First come named moves, each a turn or a mirror, each shown by rows before and after it. For each pair of rows after them, which moves, in which order, take the first row to the second? The first pair is done for you.
C (before -> after):
[-17  -4 -18   1   0 -11 -26   4   1  -7   8  14  -3   8   2 -22  -3   6
   4 -18  23  -5   0]  ->  [-17  -2 -14   3  -6 -11 -22   0   1  -5  11  13  -4  17   5 -18  -3   4
   3 -15  26   5   2]
[ 12  -8  -2  -8  21 -17   6   4  -3 -12   0 -17  22   9  19  -3 -10  17
 -12  -5   7  -7   8]  ->  [ 11  -8  -4  -6  20 -17   7   0  -7 -10   2 -18  19  14  22   0 -10  18
 -10  -6   8  -2   9]
[  8  -1   3   3 -12   6 -15   4  -9   1 -11  20  -8  -8 -10 -18  -3  -4
   8  -2  13   6  13]  ->  [ 10   1   0   3 -14   6 -16   3  -9   4 -10  20 -11  -7  -9 -15  -6  -1
   9  -4  12   9  15]
[ -6 -15  -9   0  15   1   8  -3   6   2   5 -12  10  12  18  -9  -4  18
  -6   0   9   1   0]  ->  [ -4 -15  -8   2  13   3   7   1   7  -4   1  -9   9   8  15 -11  -3  15
  -7   0  10  -6   1]
M (before -> after):
[  6   9  -5   3   4   1   2  -4   0  -9 -10   2   0 -23  -9   7   8 -11
  -8 -15  -9 -15  -7]  ->  [ -3  -9 -13   0  -3   7 -11   3   2  -4 -10  11  -3 -20  -5 -17  -3  -3
   4  -7   6   0   7]
[ -6 -12 -13  -1 -14  10 -26   6  -2  -2 -14  28  -1 -16  -2 -29 -11  -5
  24   7  18  11  14]  ->  [ -4  -2  14   5 -21  -5  -5  -3 -10  21  15   1  -3  29   3 -13 -16   4
  14  16   7  31  12]
[  7  -3 -10   3  12   2   0  -9   8 -21 -21   3  -6  -1   2   9   4  -9
   4  -4   8 -17  -2]  ->  [ -1  -7 -12   2   7   5  -6  -7   6 -14 -19   7 -10  10   9  -1  -5  -6
  13   1  20  -3   7]
Z (before -> after):
[  6   6   0   1   8  -4   4 -10  -1   7   4 -10   4   8   2  12   7   4
  -7   6  -4  -1 -10]  ->  [ 8  8  1  4  2 -4  2 -8 -1 12  7 -8  5  8  3 13  7  3 -7  3 -5  2 -7]
[-15 -10  -8 -10  13 -16  -9  12  -1  -9  -9  12  15 -28 -10  18  -8   0
   6 -15  -2 -32   1]  ->  [-13   3   4  -6  -9 -18 -16   8 -12  -4  -2  19   6 -25 -16  25  -8 -10
  18 -15 -12 -17  11]
[ -2  13   9   4 -20  -7 -17  -3  -9  17 -11  28 -17  24   3   1  -7   3
  -2   2  -1   7  19]  ->  [ -5 -11  -9  -5  15  -1  -7   0   7  -1 -23  14  -6  21  18  -5  -2  27
 -23  -5  12 -12  10]
[ -3  18   6   7  13 -13 -20 -28   2  17   7  -8  -9 -20 -25  -5  -6   0
  -4   9  12  -6   5]  ->  [ -6  10  -1   2  20  -8 -16 -25  10  10   7 -11  -3 -24 -18  -9  -2   7
 -10   5  18 -12   3]
H (before -> after):
[  7  -1   3   0   3   6  -4   6   2  -5   0   4   0 -14   0  -7  -1   7
   4  -3  -5  -2  -3]  ->  [  6  -6   3  -1   5   7  -6   7   2  -1   0   2   1  -9   1 -12  -9  11
   3   0  -1   0   0]
[  9   9 -11 -10   7 -10  -5  14   8 -18  -8   2   3  -8  -7   3   0   1
   3  -6  -1 -18 -11]  ->  [  0  -4  -8 -10   4  -8  -4  13   5  -1   0   2   1  18   6 -12 -13  17
   9   7  15   4   0]
[ -1   6  12   8  -8   0   4 -20  -5   9  14  -2  -2  14   0  10 -11  -2
   1   8  -7   9  -2]  ->  [  6  16   5   5   3  -2   8 -19   0   0  10  -4   7   1  -4  16   0  -6
  -7   1 -13  -8 -12]

Each pair is 2 to 3 moves apart.
[ 13  24  12  -1  -8 -28  24  -3 -18  -9  10 -17  20   2   1  34  13 -10
  -3   8 -25   8   5]  ->  [ 10  22   3   1 -23 -17  -4   6 -19 -15  -9  11  11 -30 -10  15   9 -26
  15   3 -18   8  17]
Z M Z
[ 11   5  -1   3  11  13  14 -11  18  -7  -9  -4  16  12   0  13  13   0
 -22 -22 -17 -20 -10]  ->  [ 10   5  -8   3   1  16  -5  -6  14 -11 -25  15   9 -13 -10   2  12 -10
 -10 -25 -17 -21  -7]
Z M Z
[ -5   8  -3  -2 -33   7 -21  10  -6   4   3  19  -6  -9 -15  -8  -3 -23
  29  -2  12  18  20]  ->  [  7  24  -3  -2 -13   3  -7   5   0 -11   4   7   2 -24 -25  22  12 -33
  10 -17 -13 -15   3]
M M M
[ -5  -4  -3  25   9  12 -16   4 -15  -1  -7   9 -15  -8 -15 -26 -16   6
  11   3   6   1   9]  ->  [  3   4   6  23  26   0  10  -2  -9  -2   7 -17  -7  15 -11   0 -11  12
 -17   1  -9 -13  -8]
M M Z
[ 10  38  25   7 -22 -12   1  -7 -11   9  12  -7  -5   2 -19  28   4 -19
  -2  -3 -35   2  -8]  ->  [-13 -29  -6  -3   9   3  -2   6  12   9   0  -5   3  25  23 -23 -13  33
   0  15  22  23  10]
M Z H
